(in the rows, 128 means zero)
Which row each row swaps with, under one turn or mirror:
The rows were stretched afterwards, more along some directions than others.
peker: [119  99 126  98 126 134 113 104  72 122  97 107 140 117 130 136 138 157
 163  84 123 111 139]
Ser: [119 116 146  83 141 115 153 149 114 134 112 116 119 134 151 120 167 141
 115 130 147 151 163]
Bal: [126 174 152 137 120 117 170 115 143 137 135 118 124 141 118 138 149 118
 120 163 157 125 125]
navul: [150 130 163 122 145 129 140 154 100 162 105 152 134 129 101 130 149 139
 134 117  80 152 146]
komo: [156 139 161 179 116 105 157 113 132 153 154 134 125 126 119 111 143 129
 140 150 100 146 125]
Muda: [ 82 133 139 138 125 108 131 115 101 147 160 128 133 162 123 138 138 118
  97  91 109 140 140]
Kilof: [160 102 138 131 127 118 100 107 149 143 119 139 125 127 130 100 147 141
 118 125 136 133 123]
Leb: [147 154 147 142 128  98 149 155 135 149 143 141 130 142 107 119 172 131
 129 140  97 151 129]
Zure: [131 163 153 135 161 164 145 134 116  99  94 111 162 138 116 124 135 142
 170 122 153 113 117]
pomi: [134 124 147 100 133  95 123 134  97 140 147 163 160 143 113  98 156 126
 109 103 107 139 121]
kulel: [144 171 153 109 135 133 177 137 113 141 135 123 143 142 146 150 124 125
 131 152 152 104 137]
Bes: [132 146 164 127 131 125 153 122 134 138 103  89 108 143 147 139 103 131
 156 147 162 121 141]
lugan: [134 158 135 122 113 149 130 147 130 138 134 149 144 148 125 108 118 134
 120 127 111 159 120]
Tav: [133  92 134 147 129 112 134  99  97 162 115 116 127 114 118 127 161 163
 161 103 108 129 133]
dev: [136 118 138 154 119 125 147 128 116 166  94 129 152 146 118 123 140 159
 156 133 123 144  86]
mub: [111 131 134 119  91 106 132 103 105 159 167 110 106 151 145 134 112 114
 100 111 126 120 150]
Novu: [164 132 124  89 143 138 142 140 112  95 102 153 177 114 127 112 173 140
 131 137 124 128  99]
kup: [141 129 124  88 141 138 131 156 126 134 111 125 129 140 174 132 141 119
 105 124 120 136 140]
sifa: [124 153 117 117 159 130 126 168 108  93 130 140 161 141  87 147 129 125
 152 123 104 128 107]
nasu: [106 144 137 112 101 122 137  94 135 118 136 107 112 135 161 130 138 124
 106 110 170 116 148]
dov: [138 145 163 118 134 112 131 112 163 148 111 110 120 138 155 114 139 135
  96 135 187 122 125]
gusi: [119 119 120 115 135 118 134 131  97 110 155 163 175 113 113 136 138 127
 133 118 117 123 114]
masel: [108 114 108 148 127 110 108 123 112  92 146 115 140 108 101 120 143 147
 138  88  98 159 117]
rukil: [161 112 138 117 124 139 115 131 126 127  79 149 155 129 130 124 142 141
 121 112 122 120  78]
ridiv: [132 120 126 110 146 144 131 125 115 106 132 149 151  81 105  91 159 115
 137 136 113 160 155]
Vitot: [112 161 138  92 131 130 146 145 142 103 127 126 142 167 151 125 129 109
  89 127 156 124 120]
fino: [123 125 127  99 123 134 153 122 118 139 120 130 159 161 146 129 150 112
  85 142 151 113  88]
kemod: [ 95  99 111 131 103 128 109 127  87 139 130 133 160 173 125 120 131 142
 108  95 119 151  80]
Guzur: [ 86 143 150 110 116 126 123 120 143 151 115 119  92 157 143 159 105 117
 115 114 153 119 152]
ful: [119 129 105 127 108  93 124 123 110 138 156 104 135 144 147 154 141 129
 154 115 128 120 123]
vumu: [149 121 135 137 143 149 109 118 103 132 112 118 126  93 113 152 137 135
 137 118  92  95 131]
fud: [124 131 129 125  92 150 114 119 129 126 123 137 119 129 114 142 112 138
 129 113  96 137 137]
guram: [146 149 166 106 145 120 137 130 112 149 103 158 171 186 129 130 149 113
 113 111 145 114 103]
vov: [155 134 150 135 146 118 134 124 127  94 120 106 154 115 126 105 139 169
 143 126 157 125 105]
gep: [126 102 156  98 143 137 159 103 127 143  98 119 106 110 144 127 141 132
 117 111 136 126 176]
getav: [127 147 128 125 127 156 138 117 121  78 162 117 149  96 105 129 145 149
 132 145 142 134 130]
Genod: [129 145 135 137 124 123 136 128 144 103 154 133 136 142 127 115  88 112
 135 144 147 131 103]
konoz: [129 106 125 106  78 116 128 106 109 121 128 120 111 162 143 121 120 133
 110 128 116 128  94]
kosab: [155 122 163 144 150 121 138 122 144 134 140 158 117 109 122 117 142 110
 114 143 115 151 149]
vute: [126 121 142 132  97 134 142  89 111 155 127 101 136 127 131 121 132 142
 151 145 158 122 120]
Nik: [100 115 117 126 156 130 126 136 101 121 135 110 140 147 102 143 147 133
 152 140 150 133 127]
fezi: [125 105 134 105 136 136 103 116 109 115 105 119 114 101 140 120 118 131
 114  98 117 116 152]
Kep: [107 112 141 145 133  89 106 117  99 139 145 108 122 159 114 125 124 132
 123  90 115 153 127]
Sutu: [131 116 120 124 124 129 119 126  90 118 156 156 172 135 104 105 177 144
 109 118 109 153 101]
mufem: [135 112 135 147 116  82 118 108 113 133 143 108 115 111 117 127 156 146
 156 128 117 133 117]
Zifav: [ 90 141 140  98 120 122 154 106 110 121 102 117 145 157 109 127 121 150
 150 115 154 132 116]
Tuk: [132  93 149 137 109 109 102  79 119 139 119 141 126  95 129 129 128 146
 141  98 130 123 135]
kuru: [146 160 152 133 144 159 157 139 142 130 101 107 119 130 152 141 121 134
 154 154 151 104 142]
lamiz: [131 103 139 115 122 110  88 114 130 135  99 128  98 125 126 122 121 129
 137  91 109 149 151]
Dip: [ 91 116 128 122 151 143 145 120 114 102  93 122 140 151 104 150  97 120
 139 110 131 142 116]
kule: [ 93 138 128 149 133 123 113 113 117 120 177 124 126 101 104 147 127 137
 143  87 110 122 169]
Repa: [121 142 135 119 124 121 158 148 114 133 162 101 124 144 140 121 138 119
 132 165 161 127 133]
vibez: [149 149 139 123 154 147 145 143 128  93 113 129 143  77 107 113 143 138
 159 167 133 137 138]
lal: [106 142 134 104 147 154 130 130 132  99 119 119 139 151 158 119 115 115
 106 120 168 130 136]
vos: [ 98 113 108  98 131 135 121 143  84 122 118 123 167 122 114 140 125 146
 164 103 130 145 121]
zom: [ 88 131 127 145 131 144 141 128 113 128  99  95 108 166 127 153 115 130
 142 106 127 125 114]

zom pairs with lugan
Novu pairs with peker
kuru pairs with lal
Sutu pairs with Tav
Zifav pairs with konoz
pomi pairs with mufem
Vitot pairs with Bes

Which row each row swaps with, under one turn or mirror:
The rows were stretched afterwards, more along some directions than others.
reram: [154 102 101 129  93 122 122 166 115 104 117 144 143 128 169 127 162]
sinu: [168 104 123 141 112 135 141 168 139 112 110 118 133 129 174 152 167]
gumat: [155 137 148 168  93 131 144 150 166 156 109 115 153 136 139 136 169]
sonim: [132 143 128 115 131 130 151 120 103 119 124 102 146 113 135 126 164]
rafur: [149 129 116 136 105 157 106 138 129 152 124 119 109 122 104 119 122]
gez: [151 133 117 134  96 166 104 128 128 154 133 114 117 125 116 128 139]
baten: [159 116 107 138  96 164  92 134 121 153 129 130 106 115 117 119 124]
kipas: [158 127 113 144  98 159  99 126 142 154 140 120 115 130 111 126 126]
Soz: [160  96  65 111 107 136  67 147  76 112 149 156  82 114 145  93 135]
Bebeg: [132 142 125 120 120 135 141 115  98 118 123 106 145 118 139 120 166]
Nored: [166 101  93 108  93 161  94 117  97 111 138 155  99 100 148 112 133]
butod: [161 125 109 135  96 166  97 135 140 151 136 127 114 129 116 125 130]
vun: [136 147 106 141 146 136  97 117  84 124 144 119 102 123 125 105 143]
bigis: [159 114 143 155 110 139 123 143 109 105 131 117 135 126 143 126 172]
tasus: [142 146 118 135 154 136  97 127  89 128 148 116 108 122 125 108 147]
pigon: [168 114  94 115 113 154 101 139  92  97 148  92 105 123 155 129 136]
Suk: [146 140 111 136 150 137  98 112  96 126 150 119 107 122 136 110 136]
pir: [149 138 134 173  88 130 137 150 170 144 108 122 147 135 140 146 165]
gara: [158 100  96 124  92 129 117 160 111 107 121 150 142 122 173 119 160]
pesis: [137 148 125 148 149 133 106 126  97 140 148 109 121 113 113 109 142]
bimov: [132 143 123 111 123 131 134 125  86 119 126 105 140 109 130 115 173]
Vaded: [167 106  94 106 102 156 104 105  94 111 137 156  89 114 149 112 133]
lag: [167 105 124 139 114 134 146 165 141 112 110 123 130 131 177 153 162]
lur: [159  98  68 110 102 146  68 143  79 109 153 154  79 122 145  95 138]
Sadif: [169 110  86 135 110 122 115 141 121 103 118 133 128 124 183 148 118]
dis: [170 110  95 135 118 130 109 153 125 105 115 139 123 113 175 144 117]
por: [142 146 116 134 155 136 107 116  96 125 144 112 102 126 127 112 137]
Ragil: [149 143 138 170  94 137 152 141 174 142 100 118 147 141 146 148 160]
Fer: [147 136 148 171  89 137 146 149 174 141 110 114 145 131 142 151 146]
bofe: [155  95  62 116 105 131  63 149  74 108 148 150  81 114 147  97 133]
zin: [141 148 155 176 110 129 145 147 165 151 107 114 144 134 132 150 167]
Riva: [159 126 116 143  92 177 100 132 139 147 133 123 110 132 129 126 114]
vusek: [161  88  91 144  80 147  68 145  84 121 144 137 102 113 130 107 162]
bibob: [130 140 125 124 124 123 143 118  94 121 119 103 136 107 126 122 176]
Dusu: [158  89  81 140  76 146  66 144  78 119 142 142  99 113 134 106 155]
Neved: [158  99 109 122  98 138 126 156 116 106 118 152 140 125 174 122 163]
sosig: [128 149 120 123 123 138 143 124  93 125 119 104 136 109 135 114 164]
Tader: [148 144 119 142 152 144 106 119 102 131 144 109 116 126 132 120 144]
gub: [147 144 147 182  88 145 142 138 182 150 118 113 156 138 148 145 156]
zazeg: [150 133 142 174  95 132 147 147 171 145 105 120 148 126 155 151 159]
fodim: [162 125 106 143  92 157  88 136 126 160 136 122 113 132 120 110 136]
taki: [136 136 118 110 126 128 142 118  90 114 116 112 136 111 139 119 161]

Riva pairs with Fer
gez pairs with zin
bofe pairs with Neved
baten pairs with zazeg

